128 stands for zero in the data rows.
What is the hidden score of each row? Scores go from 0 to 20, and 10 is about the middle. The score is a weighted sum of the row's numbers plus the product of two more (or one squared), each taken from its middle value.
tensor([165, 180, 138, 146, 107, 127, 114, 146, 097, 107, 174, 171, 099, 163, 092, 132, 122]) -> 12
tensor([135, 114, 147, 074, 142, 114, 147, 068, 085, 132, 138, 128, 140, 094, 172, 082, 081]) -> 12
tensor([123, 035, 105, 105, 119, 162, 132, 163, 149, 170, 162, 126, 191, 129, 149, 111, 179]) -> 3
tensor([120, 066, 132, 089, 148, 132, 111, 158, 164, 118, 191, 136, 181, 120, 118, 130, 205]) -> 7
tensor([173, 155, 137, 096, 157, 125, 130, 110, 160, 189, 165, 144, 107, 122, 125, 166, 111]) -> 15
tensor([126, 255, 103, 225, 066, 114, 113, 186, 153, 094, 120, 114, 065, 171, 133, 172, 170]) -> 13
tensor([143, 183, 109, 157, 146, 106, 096, 090, 152, 069, 122, 133, 056, 088, 111, 158, 120]) -> 18
tensor([132, 118, 100, 086, 183, 133, 117, 086, 133, 158, 172, 138, 149, 158, 119, 123, 113]) -> 13
tensor([097, 125, 131, 079, 154, 151, 130, 143, 149, 149, 074, 130, 206, 119, 131, 138, 176]) -> 11
tensor([101, 154, 133, 186, 121, 116, 115, 168, 137, 141, 116, 138, 126, 174, 105, 131, 129]) -> 10
tensor([125, 155, 099, 165, 108, 148, 191, 208, 115, 175, 117, 165, 179, 154, 125, 124, 161]) -> 19
tensor([146, 070, 114, 116, 101, 167, 148, 138, 161, 128, 196, 139, 173, 138, 109, 143, 218]) -> 12
tensor([159, 121, 081, 099, 133, 101, 095, 123, 091, 114, 079, 128, 089, 131, 102, 089, 096]) -> 12
tensor([103, 165, 107, 156, 107, 115, 107, 187, 154, 083, 088, 131, 057, 124, 107, 150, 111]) -> 9
tensor([137, 101, 117, 109, 152, 158, 146, 089, 114, 082, 136, 109, 132, 106, 161, 080, 115]) -> 12
tensor([111, 141, 111, 184, 101, 136, 139, 164, 174, 143, 070, 117, 090, 148, 155, 095, 144]) -> 11
tensor([169, 143, 145, 120, 160, 100, 113, 110, 152, 159, 142, 097, 156, 139, 139, 151, 150]) -> 9
tensor([132, 166, 110, 144, 136, 109, 110, 135, 059, 095, 065, 146, 087, 081, 122, 140, 096]) -> 15
tensor([127, 066, 119, 111, 103, 174, 196, 138, 164, 203, 127, 099, 173, 158, 170, 063, 143]) -> 9
tensor([115, 100, 140, 072, 154, 132, 122, 093, 135, 135, 117, 088, 167, 102, 146, 098, 105]) -> 6
tensor([122, 138, 112, 186, 119, 120, 162, 144, 106, 147, 107, 131, 100, 170, 150, 074, 086]) -> 14
tensor([153, 157, 103, 129, 123, 113, 127, 152, 118, 131, 076, 151, 111, 164, 126, 085, 080]) -> 11
tensor([120, 033, 087, 168, 141, 195, 161, 147, 154, 144, 176, 123, 180, 124, 113, 136, 235]) -> 12
tensor([131, 101, 114, 143, 178, 154, 105, 122, 121, 127, 162, 154, 142, 102, 088, 157, 195]) -> 14
tensor([101, 055, 104, 150, 156, 166, 153, 189, 184, 145, 174, 149, 214, 117, 119, 135, 190]) -> 6
tensor([130, 088, 150, 140, 165, 101, 092, 125, 092, 074, 193, 170, 184, 104, 071, 164, 177]) -> 8
tensor([085, 232, 167, 207, 070, 126, 149, 173, 132, 156, 080, 108, 077, 236, 137, 153, 166]) -> 14
tensor([153, 121, 065, 178, 153, 145, 130, 147, 148, 129, 129, 096, 145, 109, 135, 116, 097]) -> 7
tensor([138, 200, 193, 110, 195, 086, 078, 096, 149, 133, 165, 105, 103, 096, 104, 188, 124]) -> 12
tensor([150, 181, 102, 087, 163, 054, 075, 093, 067, 039, 083, 105, 061, 152, 094, 168, 089]) -> 11
tensor([084, 148, 154, 185, 129, 115, 118, 135, 141, 122, 085, 103, 073, 107, 109, 149, 167]) -> 12
tensor([146, 101, 080, 148, 119, 163, 139, 116, 139, 136, 163, 146, 177, 117, 111, 141, 212]) -> 14
tensor([120, 131, 146, 076, 179, 108, 084, 085, 081, 084, 143, 112, 115, 090, 138, 132, 097]) -> 7
tensor([139, 170, 145, 138, 101, 152, 127, 098, 125, 136, 151, 117, 127, 114, 156, 136, 144]) -> 11
tensor([133, 180, 147, 191, 117, 075, 102, 143, 129, 132, 162, 123, 071, 197, 072, 178, 124]) -> 10
tensor([151, 153, 122, 172, 102, 098, 114, 154, 115, 128, 128, 130, 121, 171, 120, 146, 119]) -> 8
tensor([099, 090, 110, 109, 145, 187, 153, 114, 173, 147, 106, 091, 194, 131, 180, 063, 121]) -> 9
tensor([161, 109, 171, 121, 177, 095, 085, 090, 160, 072, 180, 164, 156, 101, 065, 172, 202]) -> 14
tensor([121, 135, 122, 110, 123, 153, 146, 093, 120, 151, 126, 077, 138, 139, 193, 107, 127]) -> 9
tensor([132, 157, 105, 166, 142, 107, 102, 178, 112, 149, 103, 139, 115, 144, 092, 126, 101]) -> 13
tensor([147, 057, 095, 142, 137, 158, 097, 152, 131, 116, 165, 151, 154, 110, 101, 155, 177]) -> 5
tensor([142, 148, 145, 147, 122, 109, 103, 156, 070, 064, 099, 161, 063, 089, 110, 123, 083]) -> 8
tensor([140, 165, 147, 134, 179, 014, 028, 111, 098, 109, 109, 112, 061, 127, 081, 179, 108]) -> 11
tensor([151, 113, 082, 136, 134, 111, 109, 203, 125, 160, 105, 153, 114, 118, 110, 110, 126]) -> 10
tensor([123, 086, 146, 031, 143, 108, 115, 103, 177, 117, 114, 086, 136, 089, 132, 128, 113]) -> 9
tensor([093, 094, 109, 180, 093, 155, 181, 150, 095, 105, 074, 128, 109, 105, 158, 074, 067]) -> 8
tensor([128, 088, 126, 108, 104, 146, 133, 116, 120, 138, 206, 163, 168, 117, 092, 154, 172]) -> 9
tensor([121, 069, 114, 173, 156, 130, 088, 105, 126, 084, 225, 131, 148, 129, 095, 158, 184]) -> 5
tensor([139, 178, 131, 139, 125, 127, 084, 120, 115, 101, 130, 138, 048, 091, 107, 115, 083]) -> 11
tensor([157, 152, 115, 135, 112, 072, 091, 159, 105, 144, 094, 181, 088, 213, 120, 134, 105]) -> 10
tensor([104, 085, 151, 103, 160, 145, 116, 096, 158, 123, 176, 189, 153, 137, 067, 164, 165]) -> 13
tensor([129, 123, 116, 071, 141, 113, 101, 077, 168, 155, 146, 065, 153, 115, 147, 105, 122]) -> 8
tensor([124, 085, 066, 168, 072, 200, 215, 192, 190, 207, 126, 160, 152, 157, 191, 060, 105]) -> 8
tensor([149, 058, 105, 142, 135, 174, 166, 145, 110, 131, 188, 149, 191, 157, 130, 159, 154]) -> 5
tensor([110, 071, 147, 168, 114, 138, 130, 156, 162, 151, 202, 142, 184, 122, 092, 166, 219]) -> 6
tensor([119, 113, 130, 102, 172, 147, 150, 097, 105, 127, 106, 095, 129, 118, 148, 123, 079]) -> 9
tensor([088, 165, 097, 213, 101, 192, 199, 082, 157, 046, 060, 160, 121, 077, 203, 115, 095]) -> 18
tensor([117, 143, 084, 176, 111, 156, 141, 143, 143, 142, 081, 157, 140, 096, 133, 121, 093]) -> 11
tensor([130, 063, 114, 129, 143, 145, 138, 144, 151, 103, 142, 158, 182, 132, 137, 117, 210]) -> 10
tensor([182, 148, 148, 165, 070, 148, 130, 143, 153, 174, 062, 172, 118, 171, 125, 121, 107]) -> 8
tensor([165, 085, 133, 119, 112, 139, 113, 119, 137, 144, 177, 136, 186, 177, 095, 142, 192]) -> 7
tensor([133, 128, 113, 112, 178, 167, 138, 084, 190, 097, 089, 109, 192, 074, 166, 104, 120]) -> 19
tensor([135, 128, 149, 064, 142, 159, 139, 139, 126, 139, 079, 095, 175, 096, 184, 107, 106]) -> 6
tensor([139, 113, 136, 098, 103, 112, 159, 136, 101, 154, 106, 166, 141, 120, 134, 103, 079]) -> 12
tensor([142, 150, 143, 161, 135, 108, 106, 145, 057, 078, 081, 164, 110, 129, 128, 166, 106]) -> 8
tensor([099, 099, 120, 164, 149, 138, 101, 110, 151, 098, 201, 177, 142, 094, 066, 192, 170]) -> 9
tensor([122, 089, 153, 122, 123, 161, 097, 143, 121, 124, 161, 125, 176, 108, 103, 160, 201]) -> 5
tensor([134, 127, 073, 122, 098, 149, 162, 176, 166, 106, 062, 150, 133, 118, 169, 126, 086]) -> 9
tensor([139, 146, 140, 128, 112, 110, 097, 152, 146, 111, 126, 121, 065, 149, 126, 102, 115]) -> 8
tensor([131, 135, 146, 168, 077, 157, 144, 155, 145, 164, 103, 143, 099, 148, 141, 075, 127]) -> 10
tensor([103, 093, 093, 136, 139, 140, 098, 115, 118, 117, 212, 167, 188, 122, 100, 154, 210]) -> 12
tensor([114, 093, 105, 111, 122, 169, 129, 150, 162, 134, 177, 145, 165, 093, 140, 150, 211]) -> 12
tensor([121, 161, 089, 149, 141, 140, 139, 130, 124, 067, 073, 119, 100, 081, 162, 133, 067]) -> 10
tensor([128, 164, 149, 069, 137, 149, 128, 083, 145, 132, 145, 129, 128, 143, 131, 118, 113]) -> 16
tensor([128, 132, 144, 089, 125, 095, 102, 058, 135, 068, 123, 079, 139, 071, 129, 119, 109]) -> 6
tensor([143, 164, 128, 086, 166, 076, 081, 087, 091, 100, 144, 095, 129, 140, 107, 194, 124]) -> 9
tensor([139, 166, 134, 077, 187, 119, 119, 074, 108, 157, 139, 123, 141, 141, 106, 181, 108]) -> 14
tensor([108, 133, 160, 098, 118, 135, 144, 122, 125, 141, 135, 124, 149, 131, 134, 167, 099]) -> 5
tensor([106, 098, 113, 113, 118, 165, 118, 133, 128, 096, 164, 166, 175, 166, 107, 172, 198]) -> 9
tensor([079, 138, 140, 104, 177, 089, 113, 116, 138, 116, 168, 074, 101, 144, 111, 154, 108]) -> 7
tensor([134, 115, 082, 144, 143, 144, 136, 153, 112, 128, 050, 143, 090, 096, 138, 082, 102]) -> 13
tensor([047, 198, 112, 229, 038, 165, 179, 219, 178, 212, 106, 109, 065, 178, 155, 120, 171]) -> 15
tensor([118, 083, 091, 098, 113, 202, 167, 110, 114, 151, 128, 121, 182, 077, 220, 080, 141]) -> 9
tensor([134, 103, 113, 056, 121, 150, 154, 104, 119, 102, 099, 121, 128, 041, 207, 090, 133]) -> 13
tensor([150, 158, 138, 075, 183, 109, 070, 052, 096, 068, 117, 100, 122, 123, 112, 142, 103]) -> 12
tensor([100, 100, 106, 134, 112, 148, 142, 124, 159, 157, 129, 078, 156, 127, 178, 099, 098]) -> 3
tensor([122, 162, 157, 072, 179, 105, 108, 082, 094, 079, 142, 037, 108, 109, 136, 159, 120]) -> 10
tensor([115, 085, 124, 191, 080, 216, 194, 186, 151, 228, 098, 142, 144, 098, 158, 081, 103]) -> 7
tensor([099, 149, 080, 157, 135, 163, 165, 147, 136, 079, 057, 153, 100, 073, 200, 097, 091]) -> 14
tensor([113, 200, 130, 198, 074, 124, 141, 175, 140, 140, 119, 100, 085, 158, 124, 158, 152]) -> 11
tensor([088, 095, 122, 135, 093, 183, 183, 147, 184, 182, 078, 108, 159, 089, 199, 055, 129]) -> 8
tensor([073, 166, 130, 154, 145, 121, 112, 168, 116, 106, 093, 137, 097, 121, 110, 123, 107]) -> 11
tensor([141, 135, 128, 120, 132, 120, 138, 113, 116, 108, 079, 179, 091, 153, 134, 119, 090]) -> 12
tensor([113, 081, 132, 107, 137, 092, 062, 130, 083, 076, 160, 135, 150, 133, 086, 167, 214]) -> 6
tensor([145, 146, 125, 155, 121, 111, 149, 186, 108, 169, 095, 133, 092, 150, 109, 132, 090]) -> 11
tensor([100, 170, 129, 193, 125, 093, 111, 155, 079, 112, 122, 107, 085, 117, 101, 141, 098]) -> 17
tensor([146, 146, 143, 136, 155, 088, 082, 141, 082, 053, 103, 143, 099, 139, 081, 129, 087]) -> 7
tensor([155, 065, 110, 133, 161, 155, 135, 112, 152, 140, 140, 112, 165, 106, 170, 074, 129]) -> 8
tensor([075, 132, 120, 173, 065, 158, 178, 179, 125, 153, 088, 109, 097, 137, 161, 081, 104]) -> 9
tensor([136, 169, 195, 091, 187, 107, 077, 103, 110, 062, 163, 108, 120, 092, 116, 189, 127]) -> 8
tensor([086, 095, 128, 125, 145, 184, 165, 097, 172, 119, 102, 116, 185, 088, 175, 101, 109]) -> 9
tensor([083, 113, 116, 087, 149, 124, 107, 135, 116, 131, 117, 104, 137, 116, 125, 109, 096]) -> 7
tensor([120, 215, 145, 078, 198, 074, 087, 084, 099, 058, 192, 095, 082, 114, 118, 198, 152]) -> 17
tensor([187, 150, 129, 116, 107, 084, 104, 163, 113, 096, 105, 152, 100, 160, 074, 136, 087]) -> 6
tensor([117, 106, 100, 183, 070, 190, 208, 207, 176, 182, 099, 159, 114, 121, 179, 065, 144]) -> 12
tensor([097, 106, 134, 090, 111, 165, 157, 127, 138, 182, 125, 112, 163, 076, 166, 071, 120]) -> 10
tensor([151, 128, 124, 127, 153, 077, 126, 161, 117, 110, 131, 170, 107, 125, 075, 088, 052]) -> 11
tensor([138, 157, 124, 159, 161, 099, 111, 128, 112, 117, 091, 104, 069, 128, 111, 134, 110]) -> 12
tensor([117, 181, 188, 168, 132, 108, 111, 041, 134, 097, 141, 091, 136, 152, 096, 155, 151]) -> 12
tensor([140, 105, 123, 095, 182, 070, 042, 050, 086, 083, 210, 165, 109, 160, 027, 233, 174]) -> 11
tensor([167, 115, 079, 113, 158, 160, 144, 109, 109, 085, 130, 109, 149, 057, 173, 102, 117]) -> 12
tensor([109, 071, 097, 108, 120, 119, 109, 113, 130, 088, 203, 105, 148, 126, 083, 172, 196]) -> 6
tensor([149, 158, 180, 102, 162, 090, 119, 056, 110, 115, 146, 086, 117, 131, 115, 153, 125]) -> 12
tensor([127, 093, 116, 128, 099, 163, 160, 157, 119, 087, 048, 133, 130, 061, 182, 086, 061]) -> 3
tensor([123, 152, 142, 037, 220, 048, 057, 040, 079, 034, 150, 076, 088, 077, 086, 180, 089]) -> 10
tensor([140, 066, 109, 144, 115, 155, 124, 113, 131, 132, 163, 153, 167, 154, 082, 132, 219]) -> 11
